One turn sends every row of this set to another row. A few are shown first. Where does it send the rows asked after them?
z_937: [ -5   1  17 -16 -26  -9  -1 -17  12  17 -18  -4  -2  49   8 -46   7  -2
   3  18   3  10   7  39 -14  -5]
z_582: [  9  -1 -10 -26 -27 -10  -1 -22  -2   9  -4  15 -16  26  20  -6   7  -4
  28   9  -5  -1   0   0 -24 -26]
z_135: [-11  17 -17  -2  12   2   7   2 -18  -8  16 -25  -3  13   6 -22  10 -26
  20  19 -23  17 -39   5 -25 -19]
z_876: [-14  -2  14  16   6 -11   6 -24 -20  27 -11 -19  -5  38  16 -56  -7 -17
 -25  12 -19 -10   7  20 -17 -50]
z_247: [  5  26  -8  -7  -7  10  -1 -13 -16   0   9 -15 -10  29  11 -42   4 -12
   6  11 -20  21 -26  33 -33 -17]
z_568: [-25  -1 -16 -15  24  -9  16  -2  31  28 -31  18 -18  13  17 -29  17 -18
   9  22  -4   6   4 -21 -13  -3]
z_496: [-13  10   2  21  23 -30   4 -26   0  32  16 -17 -20   7  -6 -49  10 -26
 -16   7 -14  -9  -6  29  -8 -31]
z_892: [-25   1  -5   0  17 -26   3  -2 -12 -18   3 -13 -22   6   8 -35   0 -43
 -20  36   4 -20 -12  -5 -10 -30]
z_316: [-28  -6 -11  -9  12 -14   9   3  31  17 -32   0 -35  20  22 -41   8 -12
 -15  23   5   1  19   9 -12 -22]
z_507: [ 12  25  -7  -6 -14  -4   2 -38   8  23  -2  17   3   6  18  -7   8 -22
   5  18 -20  17 -16   6 -16   2]
z_453: [-34 -22  -7  -8  19 -10   4  13  17  21 -13 -30  -3  11  24 -22   0 -27
  33  29  -8 -26 -15  -7  -7  -7]
z_763: [  1  11  14  -6  -4 -11  -3 -33  -4  46   4   4  28  46 -10 -35   5 -26
   5  13  -3 -35   2   2  -3 -15]
z_286: [-29   3 -12   8  18  13   4  23  15  27 -22 -22  23  43  19 -21   9 -23
  -3  27 -25 -18 -10  -9  -9  -4]
z_535: [-19  -3  12   0   4 -22  -2 -16  -9  25   7 -24  20  37  -9 -32  -3 -36
  -6  29   8 -41   4   2   7 -33]
z_4: [-12  23 -16 -14  32  18  15 -16   4  47  -4  -3  20  23   0 -34   5 -27
  28  14 -13   2 -15 -22 -13 -15]

z_763 -> z_135
z_535 -> z_247
z_496 -> z_582
And these:
z_453 -> z_876
z_892 -> z_937

One turn sends every row of this set to another row. A few are shown first. Where does it send the rows asked after them?
z_506: [-11  -8  19  10  26  -8   3  13   2  -5  -1   7  42  -4   4  -2  22   7
 -11  34]
z_780: [ 12   2  22  -7   4   8 -14   1   8   2  24 -11 -34   0  19 -11  13  -2
 -15  -3]
z_129: [-16   3  25  13 -13  12  17   6  -2 -13  12  -2  28  -8 -17 -10 -22  -5
  -9  22]
z_708: [-12   8  21  13 -13   8  16  10  -3 -16  -4  13  29 -16 -11   3 -32  -1
  -8  19]
z_581: [-23  -4   7  11  -2 -19  -8   2   7 -17  13 -19  16  22 -11  -9  28  -7
 -15  21]
z_457: [ -6  19   5  -6  -2 -13   5  -1  -9 -14 -23  17  44 -10 -24  -1  -3  -1
 -18 -11]
z_46: [-23   8   7   4  -7 -13  -3  17 -16 -25 -16  14  22  -4   7  30  21  11
  -3  12]
z_724: [ 13   2   3   8   2  -8   1  -6  19   1   0 -15 -17 -10  -8  14  29  22
 -25  18]
z_29: [ -8   8  23 -10 -14  -3  15   1   1  -6   2  11  24 -11  -1 -10 -44  10
 -15   0]
z_197: [ -1  -8  11 -29  35   1   1   3  -5  -7  12  10 -16  -8   0 -10   4 -11
  21 -20]
z_861: [  9   0  21  -2  31   7 -10   4  12  16  22  -7 -18 -12 -10  15  21  16
 -10  17]
z_548: [  1  -8   1 -12  28  -2  -3   2   3 -17   9   0 -24  -3 -14  -6   7 -27
  21 -10]
z_477: [-10  20  10 -20  -4 -15   5  -6 -12  -8 -13  13  41  -4 -18 -11  -5   5
 -21 -22]
z_826: [  4   3  21 -31  22 -19 -13  15  -4   0  -9  15  19 -19  15  24 -18  12
  -3  -7]
z_657: [ 15   3   3   7  22 -13   0  -1  22   9 -12  15  -7 -13   4  14  15  32
 -25  20]
z_28: [ -4 -11  -4  -9  15  -8  28  -5  -2 -19 -20  26   8  -9  17 -19  25  14
   1  -3]
z_804: [-22  10  24  -7 -12  -2   3  -1   2  -5  22   5  11   9 -12 -20 -40  -3
 -11  -2]
z_992: [-10  16  15   0  16  -1  -9   4  -8  -8   4   4  37  -4 -42  -5  -2 -24
  -6  -3]
z_426: [ -1  13   9   0   3  -6   8  -2  -6 -12 -15   4  49 -13 -30  -7   3  -9
 -19   0]
z_68: [-13  20  16 -25  11 -13  -4  -3 -12  -1  -2  20  38  -1 -20 -12 -13   1
 -14 -23]
z_899: [-14  16  20 -14  15  -1  -9  -1 -11  -2  15  -1  33   2 -37 -14  -3 -18
  -8 -15]
z_357: [-27   9  21  17 -12   7   3   8  -2 -15  16   5  16   5 -22  -6 -28 -13
  -3  17]
z_206: [ 16  -4  16  17   8   7   3   1  17  -3   3   1 -11  -4  22 -18  27   7
 -26  24]
z_328: [-12  -3   0 -22  16  -8  17   1 -11 -18 -13  34  -4  -7  18  -9  15  13
  11 -18]
z_115: [  5  -8  20 -25  27 -24 -18  -1  19   8  21 -18  12   8  -3 -14 -10  -6
 -14   1]
z_881: [ 14   2  27 -12  17  10  -3   8   1   8   6  21 -15 -13  38  -7  10  20
 -16   2]
z_862: [  8 -13 -10  13  27  -8  13  -1  14 -23 -17   9  -1  -6  -9 -13  18 -18
   7  14]
z_141: [-14   2   6   8  30 -27 -30  12  15  -8   4  10   7  20 -14   6  -6 -18
  -3  17]
z_209: [ -3   5  13 -15  13 -11  -1  -7  10  16  13  11 -15   2  11  -1  23  44
 -24   2]
z_273: [-10  11  15  -9  30  -5 -17   6   4  15  14  27 -22   2   3  16  14  31
  -8   4]
z_597: [  6   6  10  20  10   3  -6  13   6  -8 -15  34 -14  -6  29   5  16  11
 -15  20]
z_271: [  7   7   4  14  18  -2 -14   7  14   0   2   2 -25 -11 -16  32  20   9
  -8  20]
z_519: [ -1   8  12   1 -15   4   1   2  -3 -12  -1  11 -24  -2  33  -3  26  19
 -20   0]
z_66: [  9 -15  -3   0  27  -3   8  -3  12 -19   3 -10 -12  -5 -16 -17  16 -26
  10   4]
z_435: [-20  22  15 -21   9  -9 -12  -1 -14  -3   8  13  28   7 -30 -10  -9 -10
  -8 -25]
z_17: [-12  10  13  -7  11   1 -16   1   1   7  27  -3 -33   4  -9  17  27  21
  -8   1]
z_776: [-21   6  27   6   4   4   1   7   3  -2  22  11  19   5 -17 -16 -39  -9
  -5  13]
z_585: [  6   7   4  23  -2   1 -16   5  13 -15   2   3 -34   7   9   1  20 -12
 -16  15]
z_504: [ -9   8   8 -30  -6 -30 -24   3   0 -12   6 -11  -8   7   0  17 -11  -3
  -6 -21]
z_387: [-13  10  17   0 -29   0  18   2  -5 -18  -4   5  22 -12  -6   1 -33   6
 -13   4]
z_188: [-10  -4   7 -34  17  -3  10  -2 -13 -13   7  15 -14  -6  11 -13  12   5
  15 -27]
z_37: [ -6  13  -3   0   1 -19  -6  -4  12   0  -8  19 -22   4   5  17  20  37
 -22   4]
z_139: [ -7  15   9   5   1  -3   0  -1  -8 -15  -5  -4  39  -6 -41  -2   6 -20
 -12  -1]
z_526: [ -2 -10 -13   8   8 -12  23  -5   6 -29 -23  14   1  -3   2 -15  28  -2
   0   6]
z_602: [  2  14  16  -5   6   4 -23  13  -2  -5   5  23 -38  -2  24  12   3   2
  -5  -8]
z_727: [ 19   0  19  11  31   8 -20  12  17   4   9  12 -25  -5  14  -3   2 -11
 -10  17]
z_590: [-18  14  19  -9 -12  -7   1   4   1  -8   6  19  13   2  -7  -7 -50   2
  -8  -4]
z_888: [ -5  -3  22 -28 -10 -10  10   4 -13 -10   0 -14  26 -17  18  10  17  23
 -15  -4]

z_597 -> z_727
z_861 -> z_209
z_581 -> z_504
And these:
z_387 -> z_357
z_188 -> z_526
z_435 -> z_457

One turn sends every row of this set to another row. A few are shown first. Where does it send the rows asked after them?
z_462: [ 16   2   6   2 -20  13  17   6  14  -3  14 -18  21 -24   9]
z_363: [-38  22  14 -30   9   7  -1   5  -7 -20   6  -6  -3   3 -19]
z_834: [ 12  -2  13  19 -11 -17  -4 -16 -16 -12 -18  15  -3 -37   0]
z_701: [  9   0  -8  -3 -11  12  17   3  11   9  10 -16  21 -28  14]
z_500: [-38  14  -2 -31   8  -7  12  13 -11 -21   3   9   0  -2   2]
z_871: [  9   0  -3   7  -2  22  16 -25   4  -6   2  -9  12 -37  12]
z_860: [ -5  -4   4  -8 -26 -34 -23  10  -2   3  17 -12  -4 -12 -22]
z_127: [  6   1   9  13   7 -10   0 -20 -12  -4 -26   9  -2 -41   3]
z_549: [-29  19  16 -26   4  -1  14  16  -4 -36   3   4  -1   3  -5]
z_49: [ -5   5  18  12 -22 -29 -13 -21 -13   0  -8  -1 -15 -24 -29]
z_446: [-15   8   7   4   2 -21  -8 -27  -9  15 -19  -8 -14 -31 -22]
z_134: [-19   2  -6 -20  13 -18 -14   2   5  21   0 -25  -2 -20 -14]
z_86: [ 14   4  26  18   1  -6   0 -16  -8 -18 -23   5  -2 -36  -4]
z_212: [ -4  14  31   9  -1 -12  -6 -23  -1  -3 -17 -16 -14 -25 -31]
z_186: [-33   9  10 -34  13 -10  19   8  -7 -18  -7  13   3  -9   3]
z_95: [-20  11  30 -26  -1  -9  18  14  -3 -36  -2  10   2  -2  -5]
z_18: [-27   3  10 -27 -11 -22  13  12 -15 -24   4  24   3  -4   0]
z_480: [-32  16  15 -24 -15  -5  -7  10 -13 -27  18   3  -4   8 -23]
z_221: [-10  -6  15   1 -20 -30 -28  -1 -13   3  10  -8 -12 -15 -29]
z_16: [-23   0   4  -9  13 -18 -22  -8  -8  20  -4 -18 -10 -24 -21]
z_216: [-31  12   6 -24 -12 -13   8  18 -13 -32  11  16  -1   3  -4]
z_615: [ 10  -8 -13  11 -21   7  10 -23  -6  -5  12   3  12 -34  13]
z_540: [ 16  -6 -14   6 -19   6  10  -7   4   2  16  -2  19 -26  15]
z_599: [-25  -9 -21 -14 -16 -12   5 -12  -4 -15  32  -7  -8  -3   7]
z_663: [ 13  -3  -8   2 -27   4  14   5   6   3  18  -9  21 -25  13]
z_955: [ -9  27  -4 -11  -3  15 -14 -14 -31 -11 -15   9  11 -25 -27]
z_349: [ 15  -1  -6   4  -4  19  15 -10  12   0  10 -12  19 -28  15]
z_591: [ 19  -1   9  15 -22  16  13 -19   2 -20  12  -6  11 -30   5]
z_609: [-43  15  -3 -31  -2  -8  -6   4 -18 -10  12   6  -3   2 -15]
z_30: [-25   3  -5 -19  13  11  15 -16  11 -16  19 -26  -8  -5   7]
z_652: [-10   0  12  -8 -18   2   9  -7   9 -38  33 -19  -9   4  -5]
z_274: [ -3  30   8  -8  -6  18 -12 -11 -26 -20 -14   6  11 -22 -31]
z_726: [ -7   6  35  -1   5  -8 -20  -2   3  -4  -1 -28 -11 -15 -32]
z_465: [ 23  -2   3   9 -19  14  13  -4  11 -10  17  -8  18 -23  10]
z_467: [ -4  24   1  -7 -16  10 -16 -10 -34 -18  -9  13  11 -22 -30]
z_795: [  0  10  29 -10   1  -9 -13  10  17  -7   4 -34  -4 -11 -27]

z_652 -> z_599
z_16 -> z_726
z_540 -> z_349
And these:
z_95 -> z_18
z_871 -> z_591
z_134 -> z_795
z_274 -> z_467
z_216 -> z_500
z_127 -> z_86
z_49 -> z_446
z_663 -> z_701
z_480 -> z_609

